In the rows, 128 means zero.
First come named moves, each a turn or a mirror, each shown by rows before and after it. For each pair of rows after them, which moves, in which order, take the first row to the second? The first pair is done for you.
Z_967 (before => after):
[118 120 148  89 106  80 132 101 101 181 124 150 138 146 168  90  85 128
 115 109 128  86  98 176 128 168 151] => [110 114 147  92 106  82 138 104 104 183 121 149 142 148 170  90  88 133
 115 112 123  86 100 171 120 163 152]
[116 125  91 142 158 146 127 118 157 135 163 122 155 102  87 128 111 179
 108 143 168 141 138 128 127  89 127] => [124 129  91 147 158 140 128 112 158 133 159 127 157  99  87 133 110 169
 104 145 172 142 139 134 132  89 133]
[108 122  86 176 189 136 145 165 118 140 160 151 160 165  94 140 120 176
 104 188 158 134 187 152 140 125 124] => [108 122  88 179 190 135 145 162 117 141 159 155 161 167  93 140 119 174
 100 186 158 135 185 150 145 123 126]
Z_876 (before => after):
[110 128 153 159 128 153 125 142 132 119 111 143 132 148 172  97 111 142
 134 119 140 121 131  97 145 125 106] => [111 132 156 164 125 153 129 144 135 125 109 139 125 145 172 101 106 138
 136 120 138 121 131  98 145 128 107]
[102 113 138 117 123 129 167 140 121 126 126 122 146 141 133 109 129 149
 144 132 101 138 117 123 101 123 120] => [100 110 132 120 120 136 159 137 118 122 122 123 151 143 125 108 133 151
 141 140 110 140 125 124 101 117 116]
[139 105 120 117 115 128 101 119 142  99 156 161 137 120 133 109 138 118
 119 116 160 126 131 118 155 139 117] => [133 115 133 121 126 116 123 134 149 114 140 147 110 101 131 129 117  86
 139 106 131 125 114 119 154 142 104]
Z_156 (before => after):
[130 161 116 156 145 106 129 160 160 158 105 109 109 114 110 156  95  73
 125 157 139 118 148 134 159  87 123] => [148 152 114 142 148  92 112 121 146 154 109 120  91 114  95 173 105  69
 148 118 133 121 121 152 159 132 126]
[139 131 169 127 124 139 165 157  85  96 129 130  96  95 175 114 179 124
 158  79  97 142 148 137  98 150 185] => [123 127 161 136 133 155 172 178 120 101 128 113 107  79 181 111 175 129
 154 106  98 142 162 126  91 115 175]
[147 141 143 113 127 106 116 111 114 128 128 132 114 142 116 119 126 119
 137 115 119 127 126 148 142 135 140] => [128 145 147 132 133 119 132 147 135 129 124 117 127 134 130 102 126 122
 121 151 126 126 145 130 143  97 131]
Z_288 (before => after):
[137 120  67 121 162 137 128 140  79 125 146 111 167 151  91 142 140 155
 152 124 140 122 101 114  95 161 133] => [134 115  57 126 165 141 125 145  90 126 157 108 172 140  93 142 142 159
 148 138 148 123 111 115  96 143 129]
[138 135 157 130 114 100 114 116 131 120 129 145  70 108 103 150 132  86
 142  91 129 122 113 127 151 147  93] => [133 154 156 124 106  92 126 108  90 140 112 133  82 138 109 142 134  94
 138  79 126 126 116 134 136 167 121]
[132 182 123 156 130 122 145 137  84 161  90 124 162 180 110 148 113 154
 120 142 129 130 165 131 109 148 167] => [125 178 106 167 138 144 139 161 129 162 110 118 175 155 110 148 118 159
 113 174 145 132 190 121 123 111 149]
[134 133 126 104 135 124 148  95 148 145 126 106 139 100 102  95 140 152
 134 153 142 129 122 111 108 112 127] => [133 124 127 101 138 124 144  93 155 138 133 105 131  91 100  94 137 146
 143 146 137 129 119 110 110 115 118]
Z_663 (before => after):
[142 146 132 142 141 114 167 118  92 168  82  90 151 144 130 160 109 150
 154 121 108 120 146 118 134 139 150] => [174 133 124 124 133 112 125  77  86 148 110 127 147 142 112 172 125 140
 150  92 138 120 138 141 157 168 150]
[146 165  69 138 138  92 145 118 102 145  93  95 179 189 117 175 104 156
 162 102 134 148 131 163 100 196 128] => [181 169 121 116 108  87 104  97  95 108 106 159 155 184 137 144 121  87
 130  68 160 147 116 168 150 190 128]
[133 122 150 126 120 122 130 117 136 120 134 131 113 128 122 131 127 117
 134 108 124 121 118 124 137 134 117] => [121 128 146 133 123 121 146 136 139 126 123 114 116 128 125 133 118 126
 135 120 114 115 120 119 125 128 117]
[163 110 152 132 145  90 118 143 119 170 114 150 129 125 140 119 111 126
 113 103 103 127 145 175 147 153 133] => [152 117 151 134 151  93 132 158 120 173 108 140 128 125 141 119 107 136
 116 111  95 130 147 169 143 146 131]

(2 to 3 moves a pair)
[114 117 144  99 121 126 139  95 111 133 115  90  88 106  93 156 128 151
 165  80  94 108  93 122  92 160 149] => [ 97 153 168 108 111 126 160 119  80 143  89  80 102 133 122 122 126 136
 136 100  98 101 113 115  89 140 168]
Z_663, Z_663, Z_288
[129 160 165 165 113 127 162 176 166 131 111 125  81  76 152 118  99  43
 100 143 121 121 109 129 159  76  90] => [115  97 110 166 120 171 131 164 199 105 167 130 132  74 156  98 128 127
  81 176 156 121 130 115 143  61  86]
Z_876, Z_663, Z_288
[139 146 113 109 126 112 132  89  52 126 140 104 166 205 135 118 129 181
 118 129 140 122 134 149  74 182 174] => [158 178 179 129 136  85 174 153 120 141  99 115  68 123 133 160  85  42
 160 106  99 122 108 133 136 149 111]
Z_288, Z_663, Z_876
[124  97 114  80 167 141 149 118 136 126 161 126 146 145 123 140 116 200
 139 128 134 146 126 132  89 150 149] => [135 122 191  77 146 124 162 146 137 114 130 147  91 127 157 115 100  98
 133  96 111 135 105 117 127 137 128]
Z_876, Z_663, Z_663
[129 113  99 142 127 108  91  51 126 145 150 135 129 136 119 127 164 200
 129  94 205 155 146 122 191 126 130] => [114 113  84 149 140 108 110  66 132 161 143 110 139 139 120 137 160 223
 145 113 189 153 150 118 169 120 130]
Z_663, Z_663, Z_663
[ 96 190 125 177 162  94 199 185 169 182  93  70 104 103 136 179  76  75
 156 165  99 121 167 127 108 105 100] => [169 152 127 126 105 105  56  77 142  90 185 205 125 121 126 134 140  44
  93 107 204 115 156 168 188 134 123]
Z_663, Z_663, Z_876
[150 169 134 141 117 140 102 125  69 152 119 148 162 142 142 106 157 122
  80 170 154 139 139 117 139  93 138] => [165 160 101 124 136 114 100  88  55 167 119 141 151 144 108 160 157 147
 126 134 126 138 107 144 116 153 139]
Z_663, Z_156, Z_156
[105 146 106 130 127 123 161 114  73 173 104  87 161 187 111 131 125 192
 140 116 107 136 126 141  83 173 159] => [127 184 131 126 116 103 155 112  58 174  88 110 139 179 107 140 121 133
 137  95 115 132 118 156 115 174 160]
Z_663, Z_876, Z_288
[133 108 121 118 133 128 111  98 127 122 146 142 122 131 117 129 132 139
 147 108 134 130 120 128 118 159 127] => [130 106 115 123 138 124 121 106 130 134 140 129 126 134 117 136 134 154
 156 115 125 134 122 123 108 155 121]
Z_663, Z_663, Z_663
[125 123 151 133 125 133 138 137 114 138 138 108 152 156 115  95 150 145
 113 170 155 141 157 139 114 130 176] => [146 122 155 117 124 106 135 110  99 139 130 117 121 148  94 131 145 129
 151 125 133 142 123 161 111 182 175]
Z_156, Z_876, Z_156
[149 143  80 153 150 152 104 107 160 109 155 113 134 120  67 173 117 117
 124 183 194 149 148 108 140 130 118] => [168 161 157 120 119 128  93  96 114  85 133 143  83 133  94 138 115  40
 110 129 174 141 107 108 162 153 131]
Z_663, Z_288, Z_288
[144 186 150 120 116 103 126 156  98 120 123 118  96 151 128 103 121  63
 120 147 124 161 154 151 177 104 108] => [114 179 113 138 135 115 158 168 101 141 116  79 130 163 125 113 119 123
 128 179 117 168 171 145 134  98 116]
Z_876, Z_663, Z_876
[147 142 154 128 125 120 107 132 113 104 112 157  85 105 154  97 126  69
 113  78 127 112 145 133 164 120 103] => [109 168  99 147 147 116 162 141  78 156  80  89 128 150 147 115 117 152
 132 113 106 119 173 135 102 128 134]
Z_288, Z_288, Z_663
[148 138  90 130 153  90 139 122 134 170 110 132 114 100  73 178 132 121
 179 124 126 140 130 136 131 148 110] => [133 137 106 120 118 127 100 118 104 129 133 159 168 145 113  91 166 148
  99 157 183 133 168 132 138 113 144]
Z_663, Z_663, Z_876
